128 stands for zero in the data rows.
Here are some numbered points:
[138 127 116  84 105 169 196 197  44 109  86 121 109  51  82  96 183 234 120  99 135 134  98  66 102  66 100 121 255 189 124  89] 0
[114 112 113 109 116  90 119 116 159 141 200 123 116 104 109 135 160 119 106 123 119 119 116 114 125 126 168 170  96 109 120 146] 1
[208 124 119  97 102  89 110  98  76 115 106 175 246 213 166 103 116  98 108 108 122 122 115  80 111  92 117 105  45 110 145 225] 2
[255 106 112  92  96  90 110 104  71 109 101 125 123  77  92 107 104  99 105  99 166 247 126  93 107  80 103  92  33 105 197 150] 3
[ 93 152 186 248 163 148 129 132  49 102  88 123 108  64  81  95 134 186 254 255 126 102 104  74 109  68 109 141 255 151 126  98] 4
[100 103 113 101 107  93 110 108 248 159 238 135 125 228 210 148 110 107 101 112 123  97 134 255 179 173 118 107  59  94 120 137] 5
[250 120 125  92 100  89  98 102  65 106  97 126 113  57  85 108 100 111 112 108 192 182 100  86  89  87 119  99 201 183 140 107] 6
[109 106 108 101 100 111  98  97 255 197 186 180 253 255 220 114 104  95 108  94 121  93 255 180 111 110 111  89  38 110 130 102] 7
[134 126 112 107 111  80 117 115 194 146 193 127 124 200 173 120 128  97 108 112 120 140 141 220 154 126 123 121  91 122 111 129] 8
[238 108 125  90 102  89  99 103  69 106 101 130 113  54  86 108  97 117 112 112 189 200 102  93  86  92 125 100 159 170 141 111] 9
[110 162 186 191 128  91 117 113 104 122 118 125 114  97 107 109 128 103 112 121 170 132 115 111 121 113 151 180 112 104 114 131] 10
[114 137 114 109 110  82 142 144 133 126 115 128 131 219 183 117 131 119 124 121 113 123 161 225 145 112 126 118  74 108 121 145] 11
[108 127 112 103 102  98 171 178 100 116 103 118 114 153 143 171 122  94 113  95 111 106 124 255 172 156 124 119  62 108 120 104] 12
[138 105 113  90 100  95 108 106 255 169 186 139 155 236 199 116 109 102 107 118 133 134 110  90 100  95 140 183 169 119 125 115] 13
[108 228 206 127 101 100 115  91  86 109  96 122 107  53  77 105 111 146 204 238 123  84  90  92  94  97 134 140 255 135 126 112] 14
[103 139 117  97  95  86 191 205  85 116  87 122 119 171 169 179 118  97 106  95 114 102  96  85 114  68 113 134 255 157 119  98] 15
[114 140 110 102 104  86 148 147 122 122 110 121 121 174 156 154 128  98 108 101 107 122 107 132 174 231 145 112  64 109 114 112] 16
[243 103 116  95  99  93 105  93  45  99  82 127 113  52  87 108  85 101  96 106 150 255  93  68 104  91 111 100  29  89 209 255] 17
[208 184 129 107  98  88 105 102  55  98  82 126 116  59  81 106 101  90 131 143 161  91  91  81 103  86 109 114 255 191 128 108] 18
[107 138 110  99 107 116 195 207  75 105 110 121 115  92 100 128 175 120 101  95 112 126 119 188 202 244 132 110  50 106 117 105] 19
[116 138 110 106 110  86 116 107 229 166 215 119 119 141 127 148 140  93 110 111 117 131 122 134 167 207 148 121  69 115 112 119] 20
[211  98 124  83  98  96 114 113  53 128  99 123 152  97 106 122  93 109  88 126 160 247 155  87  91  74 125  92  21  96 180 243] 21
[110 137 113 104 101  81 108 102 250 156 242 121 109 168 154 154 128  87 121  90 116 109 106 178 188 236 128 111  53 110 113 111] 22
[115 180 194 181 121  85 114 113 107 117 122 119 109 118 123 143 142 106 112 111 116 122 113 112 121 107 126 119  85 123 125 135] 23
[105 130 113 104 103  83 116 108 255 166 177 154 164 252 201 112 123 104 115 105 114 104  98 116 121  99 148 190 117  97 105 124] 24
[108 127 149 226 185 163 114 104  84 126 113 118 120  92 100 114 123 107 164 231 124 114 116  92 120  99 123 110  60 107 197 225] 25
[109 130 119 139 195 251 131 129  74 115 114 118 115  96  92 104 139 234 191 181 116 126 113  95 112  81 147 189 151 116 126 109] 26
[ 88  88 113  82 118 255 230 243   0 115  77 116 113  51  85 168 193 115  90  93 134  94 103  25  92  66  78 102 255 245 159 103] 27
Which five points above are nearest to each new point by angle? Their numbers follow each, smallest number first.
[ 83  63 133 180 255 255 133 134  23 108  63 124 117  38 112 145 141 255 157 134 134  58  84 103 106 158  93  93 137 200 150 119] 0 4 25 26 27
[113 120 108 107 104  98 113 106 160 148 228 118 123 116 123 176 132  93 109 107 118 117 112  93 114 136 193 175  60 114 119 119] 1 5 20 22 24
[110 126 113 105 104 105 172 179 101 113 100 117 114 136 130 164 120 104 137 121 109 104 121 255 172 159 119 103  47 109 128 134] 5 11 12 16 19
[120 133 113 105 113  87 119 117 205 159 145 147 183 219 169 111 135  99 102 120 116 140 247 164 132 107 129 119  78 117 117 129] 5 7 8 11 24
[108 108 121 156 197 223 117 124  83 126 116 124 116  96 104 118 123 108 104 142 153 127 116 106 117 108 171 190  92 103 126 135] 4 10 25 26 27
[105 142 192 255 215 186 102 117  18  82  76 119 107  20  83  94 119 255 223 201 126  92  95  60  97  80 100 178 255 151 125 108] 0 4 14 18 26
[111 135 110 107 109 101 182 189  92 111 114 121 120 183 161 151 123  92 101 101 109 125 107 117 158 214 162 127  62 113 111 122] 11 12 16 19 22
[116 122 123 142 151 176 129 125 109 125 122 122 113  99 107 113 139 186 175 165 115 117 112 114 119 114 143 166 143 112 113 136] 0 4 14 25 26
[ 94 100 114  88 116 226 208 218  30 118  86 119 118  99 114 156 177 111  94  97 129 101 120  80 106  77  89 105 255 212 148 107] 0 4 15 18 27
[113 142 130 185 166 131 116 115 104 116 121 124 116 108 102 102 137 155 189 189 108 127 116 119 136 101 140 164 152 117 106 131] 4 10 14 25 26
[ 76 104 115  82  92  76  96 111 255 203 255 180 228 255 255  95  94  88 100  90 126  86 255 237 112  71 100 100  12  84 126 104] 5 7 8 11 24
[ 93 158 208 255 180 134 100 103  51 101  90 123 107  69  81  95 113 157 255 255 127 106 107  77 110  69 113 146 255 142 127 101] 4 14 18 25 26
[132 140 110 100 107 108 175 183  82 108 112 120 116  95 101 123 164 114 105  97 117 148 118 167 182 209 130 111  71 123 117 107] 12 16 19 20 22
[109 130 115 107 115 119 147 151 117 125 108 129 131 229 195 134 127  96 108 108 118 116 159 213 140 107 122 132 111 112 118 118] 5 7 8 11 12
[104 139 112 101 103  80 164 170 120 117 131 121 111 134 124 146 139  93 113 101 113 115 114 136 127  84 116 117 146 170 110 107] 0 12 15 18 27
[ 94 146 185 250 161 123 105 107  99 118 103 122 108  81  94 114 116 143 247 255 127 107 108  85 122 118 122 140 235 132 127 107] 4 14 18 25 26
[100 106 116 109 142 236 169 178  61 116  97 126 111 137 143 165 126 112 122 117 127  99 106  79 111  94 124 177 213 124 128 113] 0 4 15 26 27
[140 133 114 107 107  82 131 131 127 126 113 128 133 215 182 119 126  99 107 112 131 130 161 221 143 111 125 116  98 124 114 124] 5 7 8 11 12
[108 130 112 102  99  97 171 179 100 112  97 116 113 149 139 178 120  92 114  86 109 101 126 255 189 173 116 100  38 107 121 100] 5 11 12 16 19
